In the data rows, the value 128 means zero.
Here are some numbered points:
[127 160 140 139 133 132 103 117 118  92  70 117  95 155 125  60 142 162
 128 163 151 107  97 153] 0
[ 72  99 119  95  88 114 141 162 122 128 110 110 147 113 166 191 120 141
 116 129 106 113 137 133] 1
[190 196 166 255 181 190 123  93 141 156  54 188  24 227  27   0 168 156
 187  76 237 195 145 164] 2
[111 121 134  97 112 117 131 132 126 130 122 117 133 133 140 119 130 134
 123 142 121 116 121 136] 3
[157 198 173 255 153 172 117  93 131 132   0 160  29 234  63   0 163 181
 156 134 229 147 116 196] 4
[134 106 120  99 122 115 121 125 115 111 120 115 149 102 145 134 130 132
 114 149 100 117 118 124] 5
[102 107 111  92  90 118 117 141 122 112 102 102 142 125 163 140 125 148
 100 181  95  85 102 137] 6
[180 197 168 243 142 167  99  80 150  97   0 164  11 238  75   0 177 189
 151 139 217 136  92 201] 7
[151 127 125 145 155 142 136 103 131 107 138 138 135 127 126 110 120 127
 130 139 137 123 121 129] 8
[132 132 117 102 129 120 108 110 119  92 104  84 132 108 151 105 135 132
 102 188 107  83  86 128] 9
[111 113 115 103 107 125 135 159 127 137 144 140 151 112 144 181 125 116
 114 119 101 126 149 102] 10
[ 21 113 171 179  24 158 114 231 149 141   0 129  16 239 148 113 132 222
 152  86 184 135 143 193] 11
[142 121 128 126 149 126 124 123 129 130 150 133 146 107 134 143 124 112
 127 121 125 146 132 117] 12
[150 126 119 106 140 114 119 111 117 107 144 102 137 100 139 122 115 118
 109 166 101 108 114 122] 13
[146 132 111  95 126 102 117  95 106  90 133  95 146  93 155 111 130 134
  84 197 101  88  90 139] 14
[ 21 139 171 186  32 170 113 241 144 160   0 136   8 255 141  92 138 251
 185  91 202 133 152 203] 15
[125  98 109 109 155 121 137 144 142 141 208 134 160  89 132 192 118  90
 135 114  99 140 145  94] 16
[133 122 108  95 135 103 122 126 122 112 142 124 143 115 151 128 131 126
 119 147 115 121 129 114] 17
[121 133 120  99 118 120 112 102 122  87 108  97 133 107 157  89 126 141
 100 178 119  88  81 129] 18
[107 120 133 166 117 135 116 152 130 152  97 149 107 144 113 127 123 124
 147 101 152 160 144 123] 19
[112 155 162 208 102 149 118 150 135 132   0 147  31 208 117  44 159 190
 165 111 195 146 120 174] 20
[130 133 135 164 150 138 143 134 134 160 121 165 105 166  87 110 134 121
 166  90 164 169 145 130] 21
[210 156 110 131 184 121 129  43 114  81 201 122 161  91 110  70 132  93
 122 175 131 117  79 122] 22
[201 190 149 225 193 171 134  65 124 122 110 160  88 172  65   8 150 116
 148 127 193 148 115 155] 23
[100 109 120 106 106 116 142 159 140 160 150 121 155 110 139 191 110 114
 137 102 103 138 150 120] 24
[178 161 126 142 172 121 123  62 120  99 211 134 160  87 106 111 128  96
 121 163 115 117 103 113] 25
[ 39  95 134 124 105 142 136 230 152 181 130 153 137 149 142 251 113 120
 161  26 123 174 205 121] 26
[110 116 140 191 133 139 148 163 148 177 110 171  80 163 102 145 129 139
 163  52 175 180 176 129] 27
[ 89 101 116 100 124 117 142 151 139 152 191 134 182  88 136 203 118  94
 133  96  84 139 158  97] 28
[ 88  86 113  51 106  89 131 159 126 138 173 101 198  76 180 226 103 112
 109 139  68 113 144  99] 29
[101  88  95  60 113  96 123 152 117 129 190 102 182  76 166 219 102  97
 105 124  73 127 141  90] 30
[173 139 101  81 146 101 124  83 104  84 189 100 156  85 146 132 119 111
 100 169  87  89  97 110] 31
[202 191 152 181 169 161  99  35 128  85  97 129  68 172  82   0 156 135
 129 170 180 123  80 154] 32
[ 72 103 117  56  83  94 116 183 134 115  94  75 146 117 186 188  99 158
 101 148  81  89 117 125] 33
New points follow, each followed by the numbers of its five nearest points above, looking only along the 3 directions in which the numbered points spread most, nearest first.
[118 160 172 229 128 156 126 144 135 151  36 179  50 209  93  48 154 174
 175  86 206 162 147 169] --> 20 4 2 7 21
[ 55  90 129 143  96 142 138 220 155 192 118 169 111 156 124 212 113 131
 158  34 145 177 206 127] --> 26 27 19 24 10
[199 188 142 197 172 161 130  56 133 115 111 156  76 174  54  13 153 124
 134 125 194 141 111 161] --> 23 32 2 4 7
[138 127 104 134 140 106 148 129 124 145 165 132 145 114 114 153 124 102
 125 108 132 149 140 113] --> 12 16 10 8 17
[151 147 144 154 135 118 125 112 118 126 109 137 107 142 108  90 131 146
 139 126 148 132 122 147] --> 8 0 19 21 3
[105 134 147 152  97 144 125 152 131 155  63 134  83 170 133 106 131 165
 142 107 161 139 145 140] --> 19 21 27 0 3
[160 147 130 132 138 126 131  93 118 104 109 121 128 114 134  79 129 128
 118 155 130 125 102 137] --> 8 13 18 9 0
[ 90 125 133 146  98 153 126 164 144 141  66 137  92 180 130 120 126 163
 146  94 151 145 152 145] --> 19 27 21 3 0
[ 83  98 128  86  81 121 130 157 137 144 101 105 147 107 165 181 130 155
 120 131  93 111 128 133] --> 1 33 10 6 3
[184 203 164 255 177 188 127  90 156 160 102 210  37 220  20   7 164 138
 181  61 254 202 156 154] --> 2 23 4 7 20
[178 194 165 255 170 188 142  79 138 156  80 197  22 221  24   0 155 148
 186  62 241 199 141 183] --> 2 4 23 7 20
[198 144 112  82 157 114 140  48 122  78 205 104 176  60 130 123 125  96
  93 198  90  87  80 104] --> 31 25 22 14 13
[106 123 130 125 113 128 123 127 123 124 117 122 132 122 138 136 130 129
 132 131 132 138 124 138] --> 3 17 5 12 8
[149 144 127 134 133 131 132 107 126 108 135 138 130 133 118 112 124 133
 121 144 129 130 139 134] --> 8 12 3 17 13
[160 159 123 128 150 135 125  83 117 102 166 124 128 122 120 102 139 106
 111 152 122 116 112 127] --> 8 13 25 17 12
[161 110 100  54 145  99 136  97 105 108 214 108 191  63 137 150 114  88
  85 171  79 102 114  99] --> 31 13 30 25 17
[151 125 106  74 149 110 115  95 112 105 185 118 173  69 143 151 119  89
 104 164  99 102 102 101] --> 31 13 17 5 14
[115 118 135 155 107 143 140 163 128 149  92 142  96 157 114 127 130 139
 143 104 149 142 144 142] --> 19 21 27 3 8
[156 130 120  97 128 121 128 108 112  84 155  87 161 105 153 109 123 101
  94 200  95  88  84 130] --> 14 31 13 9 18
[192 138  97  70 165  96 140  71 101  79 235 106 188  57 136 125 127  73
  90 189  64  89  83  98] --> 31 25 22 13 14
[ 51 105 150 181  88 153 128 208 152 182  61 166  75 187 124 158 137 161
 169  50 164 173 193 158] --> 27 19 26 11 21
[177 137 116 132 182 121 143  78 116 129 213 149 156  98  98 111 129  79
 120 132 116 136 126 106] --> 25 22 12 8 13
[205 177 115 135 173 129 119  44 112  67 150 107 141  95 106  25 129  97
  96 210 116  93  70 137] --> 22 25 14 31 9
[196 185 166 255 188 183 135  85 146 171 113 218  61 204  24  29 157 116
 198  49 228 196 165 149] --> 2 23 4 21 27
[138 113 130 110 151 122 146 120 133 130 172 128 165 111 119 158 133 109
 112 113 120 134 145 108] --> 12 16 17 10 24
[ 87 104 122  81  79 116 129 173 120 131 115 115 133 116 153 175 124 135
 124 127 102  99 133 124] --> 1 10 33 24 6
[167 179 135 156 140 142 116  71 122  86 105 123  89 145 117  41 151 146
 123 168 146 117  86 164] --> 0 32 8 18 9
[128 135 136 150 132 137 136 132 128 137 107 130 102 146 105 122 124 132
 129 117 141 141 133 131] --> 19 8 21 3 12
[159 116 112  91 151 113 118  77 114 105 181 111 166  81 149 142 133 112
  85 164 105 109 115 103] --> 31 13 17 14 5
[ 85 104 116  67  97 115 131 159 123 121 120 110 150  93 170 194 110 138
 116 141  89 108 126 123] --> 1 33 10 6 24
[157 125 117 127 154 123 134  93 138 122 186 139 147 108 123 143 131 107
 120 124 108 144 130 106] --> 12 8 17 25 13
[141 114  96  55 143  99 134 107 110  98 229  92 203  53 163 182 121  76
  92 180  74  92 103  98] --> 31 30 29 13 16
[164 139 132 152 150 141 130 100 129 141 132 142 131 135 101  85 132 108
 136 120 142 142 126 125] --> 8 12 21 19 17
[137 119 121  74 123 120 124  91 106  87 149  92 160  97 148 130 113 120
  92 194  85  84  86 126] --> 14 31 13 9 18
[147 118 104  51 144 101 143 115 119 105 205  89 197  43 160 167 116  92
  92 164  80 110 105  93] --> 31 30 29 13 16
[ 88  98 118  80  94 118 110 166 129 113 116  95 141 114 165 175 128 129
 121 143 108 114 130 126] --> 1 33 6 10 3
[104 126 147 158 101 149 115 154 128 149  69 142  90 176 116 117 123 167
 145  97 151 134 146 161] --> 19 21 27 3 0
[134 130 125 106 115 128 114 134 124 122 108 119 123 116 146 126 114 127
 120 156 124 119 116 136] --> 3 5 17 13 8
[139 115  99  93 163 108 141 119 135 147 240 115 191  84 137 189 122  78
 109 133  85 131 132  90] --> 16 28 30 12 10
[207 200 154 202 163 146 121  40 132  92  65 140  63 181  91   0 155 151
 128 168 189 119  73 163] --> 32 23 7 4 0
[124 139 133 120 113 126 126 142 126 125 108 130 116 140 123 129 130 148
 122 139 130 127 116 141] --> 3 8 5 17 19
[171 117 110  67 153 116 130  71 110  83 184  88 177  77 150 118 119  98
  87 189  78  92  79 104] --> 31 14 13 25 9
[ 89  97 132 103 118 107 155 185 143 156 166 123 153 118 151 205 117 123
 138  94 110 142 162 121] --> 24 10 28 1 16
